In the data rows, the value 50 means zero.
Here is a table of points, one per row:
[50, 69, 68, 49, 32, 32, 33, 50, 68, 49, 67, 67, 32, 31, 33, 50, 51, 32,
 51, 34, 51, 50, 51, 69, 49, 50, 68, 51, 49, 49, 33, 33, 33, 50]
[50, 51, 50, 67, 50, 50, 68, 68, 51, 67, 49, 50, 50, 67, 68, 50, 69, 67,
 51, 69, 69, 68, 51, 51, 49, 68, 50, 51, 31, 31, 33, 33, 33, 67]
[68, 51, 50, 49, 50, 67, 51, 68, 51, 32, 49, 67, 32, 49, 33, 68, 51, 32,
 51, 34, 69, 68, 51, 69, 49, 50, 50, 51, 49, 49, 69, 68, 51, 50]
[50, 51, 68, 49, 50, 67, 68, 50, 68, 67, 67, 50, 85, 67, 68, 50, 33, 67,
 51, 34, 34, 50, 33, 33, 49, 68, 68, 68, 49, 67, 51, 51, 33, 32]
[50, 51, 68, 49, 32, 50, 51, 50, 68, 67, 67, 32, 50, 49, 51, 33, 33, 67,
 51, 69, 51, 50, 33, 33, 49, 50, 50, 33, 14, 49, 51, 51, 68, 67]
[33, 33, 50, 67, 67, 50, 33, 33, 33, 32, 49, 67, 32, 49, 51, 68, 51, 32,
 33, 16, 34, 50, 51, 69, 49, 50, 50, 51, 67, 67, 51, 33, 51, 50]
[50, 33, 50, 49, 67, 50, 68, 15, 33, 32, 49, 50, 50, 31, 33, 33, 51, 49,
 33, 69, 69, 68, 51, 69, 67, 50, 50, 51, 31, 31, 33, 33, 68, 67]
[33, 51, 50, 67, 50, 50, 33, 33, 33, 14, 49, 67, 32, 49, 51, 68, 51, 14,
 33, 16, 51, 68, 51, 69, 49, 50, 50, 68, 67, 67, 33, 51, 51, 50]
[68, 51, 50, 49, 32, 50, 33, 33, 33, 49, 49, 50, 50, 67, 68, 68, 51, 67,
 69, 52, 34, 32, 33, 16, 32, 50, 50, 51, 49, 67, 69, 51, 33, 32]
[33, 51, 50, 31, 32, 32, 33, 33, 33, 49, 32, 32, 32, 31, 51, 33, 69, 32,
 51, 52, 51, 50, 51, 69, 49, 68, 68, 68, 49, 49, 51, 33, 33, 50]
[50, 33, 33, 49, 67, 67, 51, 50, 33, 14, 49, 67, 32, 49, 51, 68, 51, 32,
 33, 16, 34, 50, 51, 69, 49, 68, 50, 33, 67, 67, 51, 33, 51, 67]
[33, 69, 50, 49, 50, 32, 33, 50, 68, 67, 49, 50, 50, 49, 33, 50, 51, 49,
 51, 52, 51, 50, 69, 51, 85, 50, 33, 51, 49, 13, 33, 51, 33, 50]
[33, 33, 50, 31, 14, 50, 33, 33, 33, 49, 49, 50, 50, 49, 68, 50, 33, 67,
 87, 69, 69, 50, 51, 51, 49, 86, 68, 68, 49, 67, 69, 68, 51, 50]
[33, 51, 68, 67, 32, 50, 51, 33, 68, 67, 85, 50, 50, 49, 51, 33, 33, 67,
 69, 69, 51, 68, 51, 51, 49, 68, 50, 68, 31, 49, 51, 51, 33, 32]
[68, 69, 50, 67, 50, 67, 51, 68, 68, 49, 67, 85, 50, 67, 68, 68, 69, 49,
 51, 34, 51, 32, 33, 51, 32, 68, 68, 68, 67, 49, 33, 33, 33, 67]
[50, 51, 68, 67, 50, 67, 51, 33, 51, 49, 49, 32, 50, 49, 51, 50, 33, 49,
 69, 52, 69, 68, 51, 51, 49, 50, 50, 33, 31, 67, 87, 68, 33, 32]
[50, 33, 50, 31, 50, 67, 51, 50, 51, 49, 67, 50, 50, 49, 51, 50, 33, 49,
 51, 52, 34, 50, 51, 51, 49, 68, 68, 51, 31, 49, 51, 51, 68, 67]
[33, 33, 50, 67, 67, 67, 68, 33, 33, 32, 32, 50, 50, 31, 51, 15, 51, 49,
 33, 52, 69, 50, 51, 51, 49, 15, 50, 68, 67, 67, 33, 33, 68, 67]
[50, 16, 50, 49, 67, 50, 68, 50, 51, 49, 67, 67, 67, 49, 68, 50, 69, 67,
 51, 52, 69, 50, 51, 51, 49, 33, 50, 51, 31, 31, 33, 33, 68, 32]
[68, 69, 50, 49, 32, 32, 51, 68, 68, 67, 32, 32, 32, 49, 51, 33, 51, 32,
 51, 52, 51, 32, 51, 51, 32, 50, 33, 33, 31, 49, 51, 68, 68, 67]
[50, 69, 68, 67, 50, 50, 33, 33, 33, 14, 49, 67, 32, 31, 51, 68, 69, 32,
 51, 34, 51, 32, 33, 51, 32, 33, 68, 51, 67, 67, 69, 68, 33, 32]
[50, 69, 33, 67, 67, 50, 33, 50, 33, 49, 32, 50, 67, 67, 51, 68, 69, 67,
 51, 52, 34, 32, 33, 51, 67, 33, 33, 33, 49, 31, 51, 33, 51, 50]
[50, 69, 50, 49, 32, 32, 15, 33, 51, 32, 49, 50, 14, 31, 33, 50, 51, 32,
 51, 34, 69, 50, 51, 69, 49, 50, 50, 33, 49, 67, 69, 51, 33, 32]
[50, 51, 50, 67, 50, 50, 33, 33, 68, 49, 67, 67, 32, 31, 33, 50, 51, 49,
 51, 34, 69, 68, 51, 69, 49, 68, 68, 68, 67, 49, 51, 33, 33, 32]
[33, 69, 33, 67, 67, 32, 33, 50, 51, 49, 32, 50, 50, 49, 33, 50, 33, 32,
 33, 52, 51, 32, 69, 69, 67, 33, 33, 51, 67, 31, 33, 51, 68, 50]
[50, 51, 50, 49, 32, 50, 68, 33, 51, 49, 49, 32, 50, 49, 51, 50, 33, 67,
 69, 52, 69, 68, 51, 51, 49, 50, 50, 33, 14, 49, 69, 51, 86, 67]
[68, 51, 50, 49, 50, 50, 68, 68, 51, 49, 32, 32, 32, 31, 51, 33, 51, 49,
 51, 52, 34, 50, 33, 33, 32, 50, 50, 33, 49, 49, 51, 68, 68, 67]
[33, 51, 50, 67, 50, 67, 51, 68, 51, 49, 67, 67, 50, 49, 51, 86, 69, 49,
 51, 52, 69, 68, 69, 69, 49, 50, 50, 33, 49, 49, 51, 68, 51, 50]
[50, 69, 33, 49, 67, 50, 33, 50, 51, 32, 32, 50, 67, 67, 51, 68, 69, 49,
 51, 52, 34, 32, 51, 33, 49, 33, 33, 33, 49, 31, 33, 51, 33, 50]
[50, 51, 68, 67, 67, 50, 51, 50, 33, 49, 32, 32, 32, 49, 51, 33, 51, 49,
 51, 69, 51, 50, 69, 51, 32, 50, 33, 51, 67, 49, 51, 33, 51, 67]
[33, 33, 50, 67, 50, 67, 51, 68, 51, 49, 67, 67, 50, 49, 51, 68, 69, 49,
 69, 52, 69, 68, 51, 69, 49, 50, 50, 33, 49, 49, 51, 68, 51, 50]
[50, 51, 68, 49, 50, 67, 68, 50, 68, 67, 85, 50, 67, 67, 86, 68, 51, 67,
 69, 52, 51, 68, 51, 51, 49, 50, 68, 51, 49, 67, 69, 68, 68, 67]
[50, 51, 68, 67, 67, 67, 51, 33, 51, 49, 49, 32, 50, 49, 51, 50, 33, 67,
 69, 69, 69, 68, 51, 51, 49, 50, 50, 51, 49, 67, 69, 51, 33, 32]
[50, 51, 33, 31, 67, 50, 51, 68, 68, 49, 49, 50, 50, 67, 33, 50, 51, 49,
 69, 69, 69, 50, 69, 51, 67, 33, 33, 51, 67, 49, 51, 51, 33, 50]
[68, 69, 33, 31, 32, 14, 33, 50, 51, 49, 49, 67, 67, 67, 51, 68, 69, 49,
 51, 52, 51, 32, 51, 33, 49, 33, 33, 33, 31, 31, 33, 33, 33, 32]
[68, 51, 50, 31, 50, 50, 68, 50, 51, 49, 49, 50, 50, 31, 33, 33, 51, 49,
 33, 34, 51, 32, 16, 33, 49, 15, 50, 51, 49, 67, 51, 51, 51, 32]
[68, 51, 50, 67, 67, 67, 68, 50, 33, 49, 49, 50, 50, 31, 33, 33, 51, 49,
 33, 52, 69, 50, 51, 69, 49, 33, 50, 51, 31, 49, 51, 51, 68, 50]
[50, 69, 68, 67, 50, 50, 51, 50, 33, 49, 32, 32, 32, 49, 51, 33, 51, 32,
 33, 52, 51, 68, 69, 51, 32, 50, 50, 51, 49, 49, 51, 68, 33, 50]
[68, 69, 50, 31, 32, 50, 51, 68, 51, 67, 32, 14, 32, 49, 51, 33, 51, 49,
 33, 52, 51, 32, 51, 51, 32, 50, 33, 33, 49, 31, 51, 51, 68, 85]
[68, 51, 68, 49, 67, 50, 51, 15, 33, 32, 32, 50, 50, 31, 33, 33, 51, 32,
 51, 52, 69, 50, 51, 51, 67, 33, 50, 51, 49, 49, 51, 51, 51, 32]
[15, 33, 68, 67, 67, 50, 51, 50, 33, 32, 49, 50, 50, 31, 51, 50, 15, 67,
 51, 69, 34, 68, 87, 69, 32, 33, 33, 51, 67, 67, 51, 51, 68, 50]
[50, 51, 33, 49, 50, 32, 51, 68, 51, 49, 32, 50, 50, 49, 33, 33, 51, 32,
 51, 69, 69, 50, 69, 51, 67, 33, 15, 33, 49, 49, 51, 68, 51, 50]
[15, 33, 50, 49, 50, 32, 51, 50, 51, 49, 67, 50, 50, 31, 51, 50, 15, 67,
 51, 69, 34, 50, 87, 69, 49, 68, 50, 33, 31, 49, 51, 68, 68, 32]
[50, 51, 33, 31, 50, 32, 51, 50, 51, 49, 32, 50, 67, 67, 33, 68, 51, 49,
 51, 69, 51, 50, 69, 69, 85, 68, 50, 68, 67, 49, 51, 68, 68, 67]
[50, 51, 50, 31, 32, 32, 51, 50, 51, 67, 49, 50, 50, 67, 68, 50, 51, 49,
 33, 34, 16, 32, 33, 33, 32, 68, 50, 68, 67, 49, 51, 68, 51, 67]
[33, 33, 50, 49, 50, 67, 68, 50, 68, 67, 67, 50, 67, 67, 68, 50, 51, 67,
 87, 69, 69, 68, 51, 33, 49, 50, 50, 33, 31, 67, 69, 68, 51, 32]
[50, 33, 50, 67, 67, 50, 51, 68, 51, 49, 32, 32, 50, 49, 51, 33, 69, 49,
 51, 69, 51, 68, 51, 51, 32, 50, 50, 51, 67, 49, 51, 51, 51, 85]
[50, 51, 68, 67, 67, 67, 51, 33, 51, 49, 49, 32, 50, 49, 51, 50, 33, 49,
 51, 52, 51, 68, 51, 51, 49, 50, 50, 33, 14, 67, 87, 68, 51, 32]
[50, 33, 50, 31, 50, 50, 51, 33, 15, 49, 49, 50, 50, 31, 33, 33, 51, 32,
 33, 52, 51, 50, 51, 51, 49, 33, 50, 33, 31, 49, 33, 51, 68, 32]
[50, 33, 50, 31, 32, 32, 51, 68, 51, 67, 49, 50, 67, 67, 68, 50, 51, 49,
 33, 34, 16, 32, 33, 33, 32, 68, 50, 68, 67, 49, 51, 51, 51, 50]
[86, 69, 68, 49, 32, 32, 33, 50, 33, 49, 49, 32, 67, 67, 68, 68, 86, 67,
 51, 52, 34, 32, 33, 33, 32, 50, 33, 33, 49, 31, 33, 51, 33, 50]
[68, 87, 33, 49, 50, 32, 33, 50, 51, 49, 32, 50, 50, 49, 33, 50, 33, 32,
 33, 52, 51, 50, 69, 51, 67, 50, 33, 68, 67, 31, 33, 51, 68, 50]
[68, 51, 68, 67, 50, 67, 68, 50, 68, 67, 67, 50, 50, 67, 68, 50, 33, 49,
 51, 34, 34, 50, 51, 51, 49, 86, 68, 68, 49, 49, 51, 33, 51, 50]
[50, 51, 50, 31, 32, 50, 51, 33, 51, 67, 67, 50, 67, 67, 68, 50, 51, 67,
 51, 34, 34, 50, 33, 33, 49, 68, 68, 68, 49, 67, 51, 51, 51, 32]
Along one direction, these points spread out more than along any other. Take the direction at right angles to it along which they spread out most. Then take the direction at right angles to both along which they spread out most. Go by this last direction. How many in every 100 of the points above lie lower along it than each point below? Answers are rounded to whole numbers. More than half of the points above lie lower than the first one.
[50, 51, 15, 31, 50, 32, 33, 50, 33, 32, 32, 50, 50, 49, 33, 50, 51, 32,
 51, 52, 51, 50, 69, 51, 85, 50, 50, 51, 49, 31, 33, 33, 33, 50] 44
[33, 69, 33, 49, 67, 50, 51, 68, 68, 67, 49, 67, 67, 67, 33, 68, 51, 49,
 33, 34, 34, 32, 51, 51, 85, 50, 50, 68, 67, 31, 51, 33, 33, 32] 72
[50, 51, 15, 31, 32, 32, 33, 68, 68, 67, 49, 67, 67, 67, 51, 68, 51, 67,
 69, 52, 51, 32, 51, 51, 67, 50, 33, 33, 31, 13, 33, 33, 33, 32] 11
[33, 33, 50, 49, 67, 50, 68, 50, 51, 49, 67, 67, 67, 49, 68, 50, 69, 67,
 33, 52, 51, 50, 33, 33, 32, 50, 68, 68, 67, 49, 16, 33, 51, 67] 76
[68, 51, 50, 49, 67, 50, 68, 50, 51, 49, 67, 67, 67, 49, 51, 50, 69, 67,
 51, 52, 51, 50, 51, 51, 67, 50, 68, 68, 67, 67, 51, 51, 68, 50] 70
[50, 33, 68, 49, 50, 67, 68, 50, 68, 67, 67, 50, 67, 67, 86, 50, 51, 85,
 87, 69, 69, 68, 51, 51, 67, 50, 50, 51, 14, 49, 51, 51, 51, 67] 11
[68, 69, 33, 14, 32, 32, 51, 86, 68, 67, 32, 50, 50, 49, 33, 50, 33, 49,
 51, 52, 34, 50, 51, 33, 67, 33, 33, 33, 49, 49, 51, 68, 68, 50] 2
[33, 33, 50, 49, 50, 85, 68, 50, 51, 49, 49, 32, 50, 49, 68, 50, 33, 67,
 69, 52, 51, 85, 51, 51, 32, 33, 50, 51, 49, 67, 69, 33, 51, 50] 57
[50, 33, 33, 31, 50, 50, 68, 68, 68, 49, 32, 50, 50, 49, 15, 50, 33, 32,
 33, 52, 34, 32, 33, 33, 67, 50, 50, 68, 67, 49, 51, 33, 33, 50] 52
[33, 33, 50, 67, 67, 67, 51, 50, 51, 32, 49, 50, 32, 31, 51, 68, 51, 32,
 51, 34, 51, 50, 33, 51, 32, 33, 50, 33, 67, 67, 51, 68, 51, 50] 85
[33, 33, 50, 31, 50, 50, 68, 50, 33, 49, 67, 67, 67, 49, 51, 33, 51, 49,
 33, 34, 34, 32, 33, 33, 49, 50, 68, 68, 67, 49, 33, 33, 51, 32] 83
[68, 33, 50, 31, 50, 67, 68, 50, 68, 67, 49, 32, 32, 49, 51, 33, 33, 49,
 51, 52, 34, 32, 33, 16, 32, 50, 50, 51, 49, 67, 69, 68, 51, 50] 37
[68, 69, 68, 67, 50, 50, 51, 68, 51, 49, 49, 32, 50, 49, 51, 33, 51, 32,
 33, 34, 34, 50, 51, 51, 49, 68, 68, 51, 49, 31, 33, 51, 68, 67] 44
[68, 51, 15, 31, 50, 32, 33, 68, 68, 49, 49, 67, 67, 67, 51, 68, 69, 49,
 51, 52, 34, 15, 51, 33, 49, 50, 50, 68, 67, 49, 51, 33, 33, 50] 67
[50, 51, 50, 49, 32, 50, 33, 50, 33, 49, 32, 32, 32, 31, 51, 33, 69, 49,
 33, 69, 51, 50, 51, 51, 32, 50, 50, 51, 67, 49, 69, 68, 51, 50] 44
